In the data rows, the value 500 means zero.
Each row of this table is followed by its label. One hidden rule gives the labels. It looks at one to three of the table's principal directions, none of them among the few with the most spread.
array([404, 664, 365, 692, 424, 633, 624, 323, 360, 306, 446, 490, 643, 459, 622, 474, 548, 572, 689, 567, 441, 670,
       483, 604, 385, 382, 731, 645, 389, 341, 562, 311]) C
array([478, 507, 410, 574, 517, 284, 478, 317, 378, 541, 630, 256, 725, 471, 505, 520, 466, 631, 399, 416, 422, 659,
       252, 752, 314, 474, 598, 397, 627, 356, 606, 290]) A
array([571, 475, 284, 748, 490, 413, 400, 290, 556, 271, 487, 329, 517, 533, 768, 405, 391, 480, 430, 599, 511, 550,
       400, 808, 406, 481, 581, 554, 572, 286, 546, 366]) C
array([556, 364, 500, 688, 394, 525, 390, 520, 550, 406, 366, 305, 513, 525, 645, 382, 563, 359, 382, 483, 649, 471,
       500, 599, 663, 348, 495, 472, 577, 524, 516, 480]) C
array([778, 476, 581, 461, 547, 621, 641, 577, 572, 559, 628, 408, 429, 557, 485, 414, 427, 517, 477, 470, 595, 327,
       413, 540, 541, 493, 285, 563, 699, 485, 533, 532]) C
array([630, 767, 577, 251, 498, 555, 440, 556, 580, 585, 519, 425, 302, 435, 383, 543, 515, 530, 591, 343, 607, 339,
       680, 496, 575, 611, 365, 541, 430, 562, 382, 680]) A
array([451, 357, 607, 237, 397, 570, 597, 999, 536, 832, 446, 608, 631, 469, 393, 692, 319, 486, 630, 458, 521, 535,
       434, 504, 558, 516, 520, 464, 508, 637, 513, 491]) A
array([521, 699, 593, 213, 552, 467, 423, 535, 533, 614, 560, 614, 296, 460, 205, 526, 565, 484, 591, 418, 550, 374,
       709, 290, 569, 556, 283, 469, 441, 606, 355, 754]) A
array([359, 314, 364, 790, 421, 540, 521, 479, 437, 402, 267, 554, 625, 558, 731, 460, 381, 639, 522, 574, 535, 609,
       398, 671, 582, 361, 701, 690, 442, 407, 614, 294]) A
array([515, 660, 451, 517, 456, 513, 444, 413, 488, 387, 523, 408, 525, 419, 567, 509, 569, 463, 468, 501, 504, 617,
       571, 550, 410, 578, 636, 468, 465, 435, 481, 436]) C
array([266, 466, 349, 711, 456, 464, 534, 442, 409, 461, 315, 567, 663, 524, 699, 577, 403, 639, 590, 578, 397, 639,
       435, 656, 438, 435, 752, 616, 351, 405, 574, 335]) A
array([301, 629, 369, 711, 537, 437, 605, 114, 249, 407, 486, 351, 711, 523, 520, 441, 657, 646, 584, 428, 336, 642,
       368, 543, 347, 337, 610, 573, 412, 376, 598, 391]) C
array([226, 442, 286, 834, 402, 490, 487, 247, 250, 394, 173, 418, 748, 557, 679, 362, 537, 780, 512, 396, 564, 783,
       410, 651, 617, 286, 762, 796, 370, 327, 664, 254]) A
array([581, 387, 617, 355, 490, 531, 398, 679, 583, 558, 480, 605, 391, 493, 342, 482, 538, 366, 412, 496, 631, 405,
       637, 281, 676, 535, 366, 409, 530, 637, 415, 652]) A
array([460, 709, 449, 642, 615, 473, 662, 295, 427, 542, 502, 461, 473, 588, 572, 487, 475, 671, 574, 506, 387, 383,
       489, 543, 394, 439, 386, 644, 495, 434, 532, 561]) B
array([211, 110, 390, 773, 475, 530, 576, 623, 512, 393, 301, 783, 631, 593, 773, 560, 384, 399, 524, 782, 309, 622,
       390, 455, 456, 438, 726, 542, 383, 538, 582, 389]) B
array([323, 676, 490, 562, 439, 451, 523, 449, 437, 510, 469, 577, 538, 486, 514, 507, 601, 477, 616, 556, 425, 633,
       579, 518, 444, 368, 576, 488, 455, 470, 494, 470]) A
array([627, 634, 428, 602, 466, 549, 421, 271, 438, 295, 517, 319, 509, 433, 515, 394, 592, 536, 446, 446, 622, 539,
       542, 570, 512, 484, 569, 535, 507, 379, 498, 410]) A
array([608, 461, 506, 578, 566, 559, 534, 434, 508, 417, 541, 511, 412, 525, 492, 428, 473, 529, 433, 545, 544, 388,
       495, 429, 518, 503, 394, 548, 570, 507, 503, 528]) A
array([410, 545, 435, 481, 443, 418, 401, 505, 498, 534, 405, 517, 494, 503, 509, 484, 470, 535, 543, 467, 551, 589,
       549, 591, 558, 459, 528, 558, 464, 452, 490, 493]) B
array([580, 563, 471, 765, 635, 642, 753, 262, 495, 227, 712, 472, 472, 510, 745, 482, 539, 472, 447, 705, 256, 462,
       382, 481, 173, 595, 573, 509, 556, 449, 576, 397]) B
array([395,  32, 292, 999, 465, 449, 372, 322, 484, 158, 300, 482, 624, 593, 831, 341, 437, 436, 278, 700, 517, 615,
       315, 622, 559, 355, 705, 542, 533, 400, 626, 276]) A
array([357, 675, 570, 231, 491, 378, 440, 632, 527, 694, 543, 642, 408, 448, 319, 603, 520, 480, 614, 454, 444, 553,
       629, 429, 469, 547, 433, 429, 446, 590, 413, 633]) C
array([660, 175, 531, 441, 549, 633, 496, 733, 672, 491, 451, 565, 296, 571, 523, 446, 308, 432, 447, 531, 613, 257,
       451, 417, 661, 570, 280, 607, 570, 643, 483, 650]) A
array([653, 410, 485, 702, 542, 631, 643, 340, 393, 392, 538, 384, 531, 539, 523, 352, 461, 707, 444, 454, 598, 428,
       319, 563, 545, 384, 443, 668, 635, 430, 625, 349]) A
array([869, 259, 554, 413, 558, 558, 336, 557, 662, 450, 515, 382, 271, 575, 334, 300, 462, 336, 332, 435, 795, 155,
       550, 357, 797, 487,  97, 488, 678, 578, 406, 758]) C
array([858, 701, 475, 573, 658, 550, 666, 241, 489, 375, 858, 137, 441, 481, 493, 401, 482, 505, 389, 493, 455, 321,
       337, 577, 213, 564, 249, 468, 788, 410, 537, 518]) C
array([220, 394, 571, 587, 541, 660, 669, 543, 472, 468, 343, 859, 313, 602, 502, 454, 574, 507, 711, 603, 375, 405,
       575, 209, 604, 337, 399, 704, 329, 711, 503, 665]) C
array([229, 494, 345, 630, 409, 350, 376, 375, 351, 458, 336, 500, 689, 477, 526, 498, 528, 570, 530, 488, 481, 760,
       481, 598, 494, 370, 713, 524, 396, 401, 544, 358]) A
array([219, 396, 687, 239, 325, 445, 318, 917, 595, 846, 127, 883, 368, 588, 295, 518, 590, 395, 714, 407, 686, 460,
       812, 320, 999, 266, 380, 533, 307, 722, 366, 768]) B
array([178,   0, 468, 783, 361, 628, 461, 642, 413, 376,  94, 785, 616, 574, 591, 432, 520, 460, 545, 614, 568, 598,
       477, 334, 814, 221, 698, 628, 312, 636, 575, 404]) C
array([375, 493, 391, 809, 496, 628, 606, 261, 295, 288, 378, 507, 598, 505, 585, 388, 562, 668, 502, 534, 499, 613,
       457, 434, 489, 364, 638, 700, 436, 443, 605, 345]) C
array([387, 630, 442, 386, 467, 410, 429, 440, 467, 555, 464, 354, 549, 472, 492, 533, 568, 497, 575, 354, 447, 598,
       502, 589, 453, 527, 547, 499, 397, 481, 482, 547]) B
array([360, 441, 379, 752, 446, 459, 429, 331, 457, 331, 344, 473, 593, 533, 718, 441, 560, 497, 455, 555, 474, 636,
       492, 603, 514, 426, 705, 550, 408, 403, 550, 374]) C
array([296, 246, 359, 594, 395, 344, 293, 521, 420, 472, 316, 483, 698, 492, 510, 472, 475, 454, 395, 499, 558, 742,
       437, 540, 583, 411, 662, 451, 473, 466, 543, 389]) C
array([769, 880, 448, 523, 565, 633, 517, 145, 456, 291, 625,  83, 310, 434, 432, 355, 619, 545, 582, 314, 602, 250,
       543, 567, 442, 458, 263, 620, 528, 459, 437, 649]) A
array([780, 826, 656, 186, 625, 586, 654, 517, 551, 610, 846, 460, 333, 451, 223, 509, 568, 426, 562, 458, 473, 313,
       594, 308, 347, 632, 183, 406, 646, 548, 402, 717]) B
array([855, 664, 427, 598, 552, 623, 487, 216, 570, 179, 695, 177, 372, 434, 663, 380, 517, 504, 382, 469, 573, 409,
       450, 689, 365, 661, 506, 549, 600, 349, 508, 415]) B
array([353, 333, 444, 648, 538, 351, 395, 413, 505, 527, 321, 569, 415, 631, 530, 410, 456, 564, 482, 500, 529, 398,
       484, 522, 668, 330, 365, 590, 481, 528, 506, 598]) B
array([171, 401, 436, 547, 479, 425, 481, 532, 531, 442, 412, 704, 503, 504, 646, 618, 498, 400, 630, 640, 255, 626,
       480, 509, 378, 508, 688, 463, 302, 570, 494, 492]) B
array([691, 419, 557, 612, 577, 569, 452, 460, 656, 337, 539, 545, 230, 545, 571, 408, 483, 394, 382, 619, 576, 232,
       583, 421, 585, 526, 316, 493, 579, 573, 434, 631]) A
array([488, 430, 550, 533, 490, 494, 565, 565, 472, 599, 485, 463, 605, 536, 494, 520, 516, 482, 485, 486, 481, 482,
       436, 494, 520, 426, 486, 448, 542, 530, 532, 488]) B
array([181, 242, 246, 762, 356, 309, 207, 475, 547, 332, 149, 435, 673, 558, 846, 480, 520, 234, 400, 616, 449, 752,
       528, 644, 545, 433, 781, 438, 333, 437, 501, 461]) B
array([405, 532, 283, 766, 490, 429, 471, 221, 356, 328, 414, 343, 690, 502, 643, 454, 495, 581, 469, 529, 456, 645,
       415, 641, 384, 424, 669, 564, 456, 322, 574, 343]) B
array([434, 711, 436, 763, 668, 485, 607,   0, 390, 270, 605, 260, 399, 541, 652, 363, 719, 560, 414, 458, 291, 450,
       445, 448, 270, 497, 417, 578, 490, 498, 554, 570]) C
array([610, 367, 543, 519, 443, 481, 534, 658, 504, 617, 526, 541, 657, 520, 505, 503, 397, 550, 405, 539, 601, 582,
       412, 604, 563, 468, 565, 449, 665, 404, 571, 314]) B
array([543, 501, 403, 562, 535, 436, 539, 372, 379, 473, 623, 356, 681, 448, 486, 514, 419, 639, 399, 481, 466, 633,
       320, 612, 320, 552, 595, 478, 609, 375, 593, 306]) C
array([371, 387, 438, 568, 500, 536, 639, 604, 452, 568, 413, 667, 611, 555, 560, 570, 350, 601, 624, 593, 415, 540,
       405, 529, 466, 442, 577, 613, 448, 473, 565, 420]) B
array([457, 233, 288, 941, 472, 472, 503, 231, 334, 252, 409, 292, 793, 541, 728, 374, 462, 593, 340, 559, 498, 672,
       218, 696, 439, 342, 726, 562, 574, 312, 682, 181]) A
array([411, 624, 464, 401, 510, 453, 626, 574, 484, 594, 621, 637, 623, 465, 509, 667, 402, 530, 648, 608, 306, 637,
       447, 580, 257, 587, 642, 447, 462, 412, 515, 398]) C
array([626, 194, 587, 578, 604, 690, 627, 558, 574, 365, 570, 660, 335, 568, 515, 403, 465, 440, 408, 626, 494, 321,
       419, 273, 552, 536, 349, 562, 587, 635, 533, 558]) B
array([362, 403, 672, 332, 558, 606, 582, 692, 511, 670, 384, 770, 350, 550, 307, 582, 544, 505, 655, 460, 458, 271,
       615, 166, 683, 463, 330, 546, 320, 776, 420, 764]) B
array([472, 542, 429, 589, 461, 443, 542, 528, 515, 466, 584, 551, 606, 479, 612, 546, 418, 446, 515, 673, 411, 659,
       445, 644, 317, 490, 630, 430, 588, 379, 538, 341]) A
array([601, 498, 318, 741, 630, 351, 539, 320, 571, 383, 635, 402, 506, 570, 742, 503, 285, 502, 377, 713, 355, 438,
       350, 722, 219, 575, 461, 479, 667, 322, 545, 434]) B
array([552, 180, 384, 564, 438, 430, 198, 606, 650, 378, 299, 489, 409, 530, 594, 420, 359, 355, 336, 552, 704, 451,
       546, 558, 722, 513, 473, 502, 514, 512, 446, 555]) A
array([394, 272, 412, 396, 407, 413, 297, 574, 433, 494, 387, 477, 716, 424, 414, 559, 494, 466, 420, 419, 563, 722,
       450, 489, 573, 571, 728, 403, 390, 478, 506, 387]) C
array([401, 606, 584, 539, 607, 642, 656, 228, 357, 459, 457, 396, 355, 561, 411, 378, 743, 647, 627, 276, 428, 313,
       484, 302, 576, 374, 310, 703, 356, 660, 525, 690]) B
array([630, 389, 339, 757, 479, 487, 394, 311, 457, 254, 486, 223, 641, 454, 656, 448, 447, 490, 317, 532, 573, 534,
       375, 674, 436, 507, 645, 458, 563, 367, 553, 322]) C
array([794, 417, 416, 778, 523, 624, 542, 358, 597, 257, 524, 261, 488, 559, 823, 365, 433, 476, 323, 571, 584, 396,
       399, 709, 481, 550, 528, 583, 640, 345, 573, 375]) C
array([593, 698, 625, 402, 489, 459, 543, 667, 632, 681, 580, 600, 394, 544, 478, 516, 505, 375, 536, 591, 521, 415,
       666, 497, 517, 464, 329, 407, 633, 503, 425, 625]) B
array([317, 587, 426, 348, 581, 278, 403, 402, 497, 558, 580, 459, 476, 470, 439, 612, 513, 458, 526, 454, 286, 557,
       475, 496, 291, 634, 485, 387, 401, 543, 447, 625]) A
array([730, 649, 520, 614, 577, 636, 537, 377, 670, 294, 580, 370, 191, 530, 676, 403, 521, 379, 487, 573, 515, 203,
       595, 528, 465, 541, 293, 562, 554, 537, 429, 675]) A
array([575, 438, 510, 380, 485, 487, 374, 716, 681, 546, 455, 482, 371, 488, 587, 555, 394, 363, 399, 515, 558, 434,
       592, 511, 541, 677, 449, 456, 512, 584, 428, 624]) A
array([825, 480, 439, 784, 713, 550, 688, 220, 544, 236, 837, 291, 462, 527, 687, 444, 407, 463, 280, 704, 346, 298,
       280, 558, 149, 625, 387, 419, 762, 399, 567, 426]) A
array([934, 663, 642, 441, 600, 765, 742, 399, 452, 483, 748, 284, 426, 458, 374, 431, 497, 732, 480, 334, 634, 247,
       398, 503, 493, 571, 330, 614, 665, 468, 551, 445]) B
array([344, 594, 553, 408, 516, 400, 601, 626, 555, 682, 562, 639, 511, 528, 566, 646, 468, 472, 604, 573, 289, 560,
       489, 555, 345, 549, 539, 427, 474, 528, 499, 520]) B
array([502, 521, 538, 519, 510, 663, 598, 456, 444, 418, 480, 546, 473, 482, 481, 484, 573, 553, 572, 477, 492, 461,
       524, 387, 528, 497, 537, 591, 406, 546, 510, 498]) B
array([747, 765, 386, 843, 638, 726, 787,  18, 392, 147, 705, 148, 477, 506, 727, 347, 569, 628, 499, 521, 393, 369,
       340, 622, 209, 490, 465, 688, 594, 332, 606, 391]) B
array([638, 363, 516, 677, 548, 530, 493, 540, 610, 466, 417, 557, 399, 629, 594, 391, 454, 380, 361, 646, 602, 293,
       592, 396, 648, 432, 302, 515, 620, 514, 471, 634]) B
array([373,  80, 613, 301, 500, 360, 215, 739, 578, 798, 136, 630, 336, 659, 293, 411, 490, 533, 379, 245, 754, 300,
       610, 279, 999, 428, 212, 583, 404, 752, 429, 831]) B
array([667, 937, 490, 269, 519, 284, 493, 459, 521, 660, 866, 273, 569, 365, 413, 637, 432, 533, 485, 455, 416, 626,
       456, 786, 145, 669, 500, 280, 706, 323, 473, 404]) C
array([565, 361, 444, 304, 405, 356, 267, 711, 593, 599, 491, 362, 602, 408, 484, 624, 330, 455, 402, 412, 606, 601,
       425, 719, 521, 656, 628, 351, 526, 469, 473, 408]) A
array([560, 620, 470, 561, 547, 423, 480, 346, 522, 464, 560, 374, 466, 536, 543, 447, 558, 438, 460, 508, 469, 443,
       523, 547, 436, 477, 407, 454, 558, 440, 478, 569]) B
Which label does each new row get?
array([615, 433, 520, 426, 498, 495, 543, 642, 539, 634, 541, 477, 538, 529, 480, 509, 369, 548, 474, 476, 564, 477,
       419, 586, 526, 521, 429, 516, 627, 465, 534, 464]) ~ B
array([549, 776, 549, 563, 464, 681, 606, 358, 514, 368, 498, 390, 377, 494, 633, 417, 687, 487, 641, 439, 496, 447,
       602, 557, 508, 444, 511, 626, 420, 487, 489, 527]) ~ C
array([582, 543, 470, 457, 479, 444, 501, 642, 598, 524, 635, 482, 597, 423, 635, 669, 352, 430, 424, 631, 410, 603,
       459, 667, 276, 702, 678, 337, 568, 419, 500, 357]) ~ A
array([250, 492, 488, 248, 495, 349, 497, 717, 474, 711, 554, 712, 579, 427, 349, 718, 370, 521, 620, 535, 322, 680,
       455, 462, 326, 607, 584, 401, 428, 578, 482, 495]) ~ A
array([433, 434, 196, 670, 527, 363, 426, 150, 271, 289, 549, 203, 788, 423, 465, 485, 424, 608, 472, 458, 422, 680,
       222, 665, 253, 460, 660, 490, 495, 313, 588, 298]) ~ A
array([484, 575, 561, 316, 616, 345, 527, 437, 504, 654, 683, 437, 456, 525, 352, 538, 547, 498, 507, 404, 355, 442,
       419, 463, 371, 560, 326, 392, 552, 553, 482, 634]) ~ C
array([451, 176, 688, 155, 384, 608, 381, 991, 564, 690, 357, 839, 479, 437, 213, 602, 469, 418, 521, 451, 685, 519,
       629, 201, 833, 564, 532, 424, 389, 739, 421, 573]) ~ B
array([637, 746, 421, 444, 496, 474, 444, 430, 499, 456, 598, 379, 458, 406, 434, 528, 411, 550, 538, 491, 572, 475,
       554, 624, 394, 551, 464, 497, 550, 399, 446, 491]) ~ C
array([734, 435, 494, 435, 584, 432, 633, 611, 488, 669, 742, 402, 696, 487, 450, 602, 261, 606, 341, 538, 475, 509,
       276, 612, 295, 657, 474, 387, 763, 381, 585, 340]) ~ B
array([660, 375, 663, 346, 452, 587, 436, 837, 719, 584, 477, 689, 336, 504, 486, 562, 427, 345, 489, 579, 633, 326,
       643, 443, 696, 573, 432, 409, 519, 614, 402, 600]) ~ C
array([580, 430, 468, 507, 483, 509, 404, 404, 429, 390, 535, 396, 496, 437, 327, 413, 513, 515, 485, 435, 627, 469,
       441, 485, 564, 400, 432, 486, 556, 506, 493, 477]) ~ C
array([415, 268, 483, 537, 526, 460, 511, 438, 335, 520, 484, 513, 717, 506, 375, 493, 536, 596, 405, 442, 480, 614,
       349, 382, 522, 471, 597, 461, 486, 498, 583, 381]) ~ C
array([537, 510, 533, 504, 489, 640, 565, 526, 493, 478, 427, 611, 434, 528, 469, 451, 508, 555, 598, 500, 579, 423,
       573, 428, 630, 440, 463, 635, 447, 508, 490, 530]) ~ C
array([275, 590, 560, 365, 472, 478, 524, 495, 367, 646, 412, 586, 548, 491, 294, 543, 638, 579, 693, 357, 454, 542,
       554, 369, 583, 373, 497, 528, 331, 592, 477, 583]) ~ C
array([686, 656, 720, 339, 543, 618, 493, 478, 564, 596, 495, 385, 186, 541, 314, 375, 673, 536, 551, 245, 691, 140,
       660, 369, 794, 419, 135, 590, 502, 679, 406, 798]) ~ B
array([325, 623, 414, 676, 446, 506, 470, 355, 396, 362, 371, 546, 574, 473, 534, 491, 623, 437, 579, 594, 459, 588,
       631, 424, 474, 363, 622, 497, 363, 470, 468, 496]) ~ A
array([539, 501, 765, 328, 473, 665, 535, 758, 607, 645, 422, 759, 203, 553, 285, 430, 611, 398, 635, 476, 658, 238,
       741, 209, 836, 343, 191, 548, 491, 753, 387, 788]) ~ A
array([606, 363, 634, 474, 484, 537, 475, 691, 641, 564, 469, 649, 400, 561, 492, 485, 499, 367, 454, 583, 594, 352,
       597, 416, 683, 466, 399, 425, 557, 574, 447, 588]) ~ B
array([949, 735, 531, 357, 613, 504, 606, 456, 643, 510, 911, 254, 402, 464, 515, 481, 390, 468, 383, 511, 500, 379,
       409, 678, 237, 728, 306, 405, 814, 353, 494, 490]) ~ C
array([410, 313, 359, 403, 354, 344, 289, 640, 452, 586, 359, 483, 749, 455, 456, 538, 370, 538, 459, 427, 633, 789,
       425, 675, 593, 509, 718, 472, 481, 366, 539, 311]) ~ C
array([298, 531, 622, 414, 459, 573, 564, 652, 495, 613, 390, 664, 481, 511, 483, 566, 647, 424, 597, 485, 416, 533,
       635, 297, 569, 485, 541, 494, 343, 666, 466, 614]) ~ A
array([999, 857, 700, 428, 638, 718, 793, 520, 651, 492, 953, 215, 361, 440, 537, 548, 540, 325, 410, 569, 426, 174,
       519, 465, 195, 703, 243, 315, 785, 533, 447, 616]) ~ C
array([584, 566, 350, 627, 551, 481, 518, 284, 466, 374, 549, 338, 478, 518, 609, 399, 402, 642, 466, 478, 516, 521,
       384, 687, 397, 513, 473, 655, 585, 346, 568, 412]) ~ A
array([655, 512, 501, 572, 647, 491, 550, 340, 537, 379, 704, 461, 349, 510, 489, 444, 461, 499, 395, 585, 442, 340,
       436, 447, 356, 566, 323, 467, 644, 508, 496, 558]) ~ C
array([461, 319, 502, 327, 520, 397, 409, 712, 643, 603, 507, 643, 405, 525, 453, 585, 348, 389, 527, 561, 458, 442,
       480, 494, 513, 582, 412, 426, 497, 582, 439, 616]) ~ B
array([475, 405, 490, 520, 500, 379, 435, 669, 683, 533, 530, 538, 459, 511, 738, 615, 362, 365, 373, 652, 390, 534,
       479, 645, 373, 659, 581, 368, 560, 521, 491, 473]) ~ A
array([333, 705, 285, 544, 391, 384, 460, 373, 361, 482, 445, 415, 691, 429, 559, 530, 410, 683, 655, 457, 482, 807,
       426, 816, 359, 427, 736, 618, 447, 271, 570, 264]) ~ A
array([473, 657, 542, 451, 535, 607, 603, 322, 377, 487, 509, 353, 471, 484, 383, 464, 659, 607, 659, 300, 467, 399,
       472, 438, 516, 417, 423, 607, 381, 564, 504, 587]) ~ B
array([594, 802, 510, 448, 531, 499, 463, 344, 496, 453, 588, 245, 394, 426, 423, 515, 608, 440, 559, 397, 495, 333,
       594, 513, 415, 500, 363, 435, 473, 543, 403, 663]) ~ C
array([625, 542, 401, 456, 567, 360, 363, 431, 600, 431, 634, 304, 484, 440, 603, 576, 406, 419, 308, 521, 440, 503,
       469, 617, 291, 767, 535, 351, 555, 437, 459, 505]) ~ A
array([810, 422, 406, 694, 643, 571, 478, 296, 543, 230, 624, 325, 347, 509, 507, 353, 405, 437, 303, 611, 595, 233,
       461, 417, 436, 540, 252, 513, 688, 479, 472, 596]) ~ C
array([893, 425, 368, 694, 629, 607, 637, 375, 534, 320, 694, 242, 537, 515, 635, 457, 250, 552, 352, 610, 529, 296,
       280, 655, 301, 611, 398, 545, 736, 341, 569, 399]) ~ A
array([389, 227, 399, 700, 520, 493, 335, 259, 371, 318, 251, 468, 485, 598, 391, 248, 658, 466, 403, 425, 648, 447,
       531, 241, 787, 278, 359, 618, 421, 559, 500, 646]) ~ B
array([370, 537, 636, 284, 391, 463, 374, 699, 558, 676, 373, 587, 451, 473, 447, 566, 617, 460, 542, 361, 560, 574,
       657, 470, 691, 531, 574, 450, 364, 617, 439, 569]) ~ B
array([613, 725, 686, 377, 506, 622, 709, 591, 478, 667, 630, 571, 458, 488, 347, 536, 547, 587, 655, 462, 517, 381,
       552, 452, 514, 420, 380, 510, 564, 535, 490, 522]) ~ B
array([464, 383, 288, 611, 382, 473, 358, 466, 409, 298, 450, 396, 775, 358, 600, 568, 394, 507, 402, 563, 537, 808,
       395, 665, 371, 593, 887, 442, 454, 338, 557, 187]) ~ A
